Named moves come first, each a turn or a mirror and shown by rows before and after it. Which of them, in which order, take the first row of each pair that follows to the second? Write the first one first, as in the answered first pair.
G (before -> after):
-1.40; +1.76; -0.80; +1.07; +0.17; +3.16; -1.25; -1.55; -1.23; -0.46; -0.97; -0.43; -0.95; -1.26; +0.02; -1.11; -0.52; -1.05; -0.66  ->  +0.58; +0.85; +0.07; +2.01; +0.82; +3.32; +0.20; +0.16; -0.85; -0.03; +2.10; +1.80; -0.49; +0.81; +1.22; -0.18; -0.25; -0.90; -0.06
-1.66; +0.07; +0.07; +0.97; -2.07; -0.40; -0.57; -0.88; -2.25; +2.43; +2.38; +0.65; -0.88; +1.00; -1.43; +0.69; -1.75; +1.59; +0.57  ->  -1.95; +0.15; +0.06; +0.65; -2.32; -0.44; -0.86; -1.04; -2.27; +2.18; +1.89; +0.57; -1.12; +0.52; -1.46; +0.51; -1.59; +1.37; +0.63
+0.23; -4.84; -0.19; +1.83; +0.16; +0.56; -3.57; -0.37; -3.43; -1.62; -1.64; -1.85; -1.58; -1.95; +2.58; -0.64; +1.08; +1.46; +2.19  ->  +1.27; -5.33; +0.60; +2.45; +0.67; +0.57; -2.56; +0.95; -3.13; -1.56; +0.08; -0.47; -1.38; -0.93; +3.41; -0.49; +1.38; +1.35; +2.68
X (before -> after):
-1.57; -1.89; -0.83; -3.83; +0.76; -0.10; -0.34; +3.57; +1.10; +2.00; +1.60; -0.14; -2.17; +0.01; -3.28; +0.12; +2.29; +0.87; +0.63  ->  -3.33; -1.30; +0.15; -1.87; +0.25; -0.61; -2.09; +3.56; +0.05; +2.54; +1.41; -0.01; -1.40; +1.67; -3.02; +0.05; +1.30; -0.06; +1.39
-1.42; +2.70; +1.00; -0.65; +0.50; -1.10; +0.23; +5.38; +1.75; +0.72; +1.08; -1.41; +0.68; +3.25; -2.33; +3.88; +0.07; -1.71; +3.77  ->  +1.48; +1.58; -0.58; -3.37; +1.38; -0.30; +2.63; +5.27; +3.36; -0.43; +1.40; -1.48; -0.41; +1.12; -2.38; +3.80; +1.29; -0.36; +2.54
-1.17; +0.32; +2.51; +1.66; -2.75; -0.31; -1.49; +0.78; -1.71; +0.54; -0.25; +1.89; +2.68; +3.12; +1.46; -2.03; -2.20; -1.07; -1.79  ->  +3.67; -1.54; -0.10; -2.72; -0.82; +1.45; +2.58; +0.76; +0.90; -1.20; +0.31; +1.36; +1.02; -0.98; +1.00; -2.17; +0.20; +1.40; -3.64
B (before -> after):
-0.40; +2.71; -0.33; -2.20; +2.23; -1.57; +0.11; +1.95; +3.29; -1.15; -1.06; -1.17; -1.82; +0.64; +0.37; +1.67; +1.57; -1.63; +2.78  ->  +1.31; +1.99; -0.55; -3.09; +2.36; -0.56; +2.26; +3.31; +3.37; -1.02; +0.07; +0.04; -1.63; -0.04; +0.83; +0.22; +1.76; +0.72; +1.36
+0.48; -1.73; -3.08; +1.97; +0.57; -1.53; +2.56; -3.21; +0.57; -0.11; -0.61; -2.49; +0.00; -3.05; +0.24; -2.18; -0.37; +0.33; -1.85  ->  -1.54; -0.08; -2.65; +2.12; +0.21; -2.38; +0.93; -2.74; +0.59; +0.15; -1.56; -4.21; +0.51; -2.13; -0.63; -1.33; -0.85; -1.25; -0.78
+1.08; -0.90; +1.68; +2.64; +2.82; +0.67; +1.47; +2.11; +0.22; -2.17; +2.68; +0.62; +0.80; -1.17; +0.56; +3.22; +0.69; -1.45; +4.22  ->  -0.41; +0.97; +1.56; +1.75; +2.33; +0.04; +0.75; +3.53; +0.27; -1.56; +1.91; -0.67; +1.46; -0.10; -0.36; +3.10; +0.16; -1.76; +4.46
+3.66; -2.90; -0.59; -1.53; +1.33; -0.89; -0.61; -0.40; +2.29; -1.64; +1.02; -0.69; -3.17; +1.55; -1.29; +0.35; -1.65; -0.24; +1.16  ->  +2.08; -1.47; -0.40; -1.59; +0.76; -1.56; -1.77; +0.22; +2.41; -1.33; +0.48; -2.15; -2.55; +2.53; -2.05; +0.65; -1.94; -1.38; +1.91

Between the rows of a pair lie two moves.
+0.49; +0.34; -1.23; -1.68; -1.01; +1.21; +1.49; +1.46; -0.92; -0.26; +0.34; -1.53; +0.07; -2.55; -0.76; -3.21; +0.82; +3.89; -3.32  ->  -1.70; -1.31; +0.41; +4.41; -0.75; -0.21; -2.67; -3.69; -2.77; -0.13; -0.88; +0.29; -1.32; -1.18; +0.39; -0.66; +0.16; -0.87; -0.34	B then X
+0.69; +1.37; -2.46; -2.30; +0.72; -0.53; -0.76; -1.96; +3.28; -3.34; -2.06; -4.67; -2.02; -1.92; -1.69; +3.49; +0.68; -3.12; +1.75  ->  -3.77; +4.59; -0.04; -0.81; -1.65; -1.22; -2.63; +2.68; +0.72; -0.77; -1.15; -4.75; +1.53; +2.35; -1.90; +1.33; -2.24; -1.92; +1.52	B then X
+0.60; -0.41; +0.39; +1.74; +1.80; -0.94; -0.68; -0.20; +1.49; +0.47; +1.70; +2.37; -0.84; +3.21; +1.21; +5.02; +1.11; -2.63; +3.55  ->  -2.59; +4.13; -1.67; -4.27; -1.07; -0.13; +0.08; +3.76; +0.79; +0.84; -1.27; -2.77; +1.25; +1.17; -1.38; +0.31; -0.55; +2.29; -0.89	G then B
-1.61; -1.59; +0.94; +2.58; -1.07; -0.29; -3.08; +1.35; -1.48; -0.82; +0.20; +2.28; -1.41; +0.28; -0.48; -2.54; -0.06; -0.92; -0.41  ->  +1.09; -1.89; -0.65; -1.05; -0.31; +0.76; -0.11; +2.35; +0.14; -1.64; +0.42; +1.51; -2.03; -1.79; -0.92; -3.13; +1.15; +1.11; -1.90	B then X
+0.09; -0.22; +0.17; +1.64; -0.32; -0.82; -0.57; -1.02; +0.61; -0.05; -0.17; -0.05; -0.28; +0.15; +0.78; +0.71; +0.24; -0.92; +0.67  ->  -0.23; +0.79; -0.39; +0.38; -0.27; -0.99; -0.42; +0.17; +1.38; -0.05; -0.56; -1.31; +0.05; +0.33; +0.11; +0.66; +0.41; -0.59; +0.81	X then B
-0.37; +0.83; +1.26; +1.22; +0.66; -0.02; -3.21; -0.48; -1.40; -2.02; +2.41; +1.78; +2.56; +2.27; +3.30; +1.59; -1.83; -0.66; -1.03  ->  +0.55; +0.48; -0.49; -0.07; +1.94; -0.44; -3.40; -2.72; +0.41; -3.57; +0.83; +0.03; +0.78; +0.45; +2.31; +3.46; -0.46; -2.62; -0.16	X then B
-3.63; +3.17; +0.69; -0.26; -0.68; -0.89; -2.91; +0.12; -0.98; +0.74; +0.20; -3.25; -0.28; +2.35; -0.56; -0.29; -1.43; -1.02; +0.67  ->  -0.55; +1.35; -0.26; -2.70; -0.85; +1.25; +0.66; +1.17; -1.26; +0.70; +1.33; -1.62; -0.34; -0.14; +0.24; -3.35; -0.91; +3.73; -2.79	B then G
-0.87; +1.34; -0.42; -1.46; -1.49; +0.63; -0.01; +1.37; -1.33; -0.28; -1.77; -1.25; +0.38; -0.74; -0.79; -1.61; +0.05; +0.93; -1.70  ->  +2.06; -1.52; +0.02; -0.02; -0.15; +1.38; +1.24; +0.18; -1.27; -0.49; +0.17; +1.74; -0.64; -1.05; +0.81; -1.21; +0.87; +1.24; -1.70	B then G
-2.13; +0.55; -1.06; -0.41; +0.48; +1.38; -1.28; -0.19; -3.49; +1.87; -0.24; +0.47; -1.54; +1.32; -1.19; -1.86; -1.74; +3.26; +0.18  ->  -0.38; -1.43; -0.28; +1.56; +1.50; +1.44; -0.96; -1.39; -3.13; +1.65; +1.03; +2.64; -2.03; +1.70; +0.03; -0.35; -0.92; +1.99; +1.31	G then B
-2.12; +0.42; +1.15; +3.86; -0.02; -2.30; -1.79; +0.79; +0.28; -0.25; +0.47; -0.48; +0.96; +3.30; +0.26; +3.14; -0.28; -3.90; +3.01  ->  +1.13; -0.04; -1.84; -1.25; +1.60; -1.29; +0.83; +0.28; +3.53; -2.38; -0.72; -2.96; -0.84; -0.42; -1.18; +4.10; +1.99; -3.19; +1.97	X then B
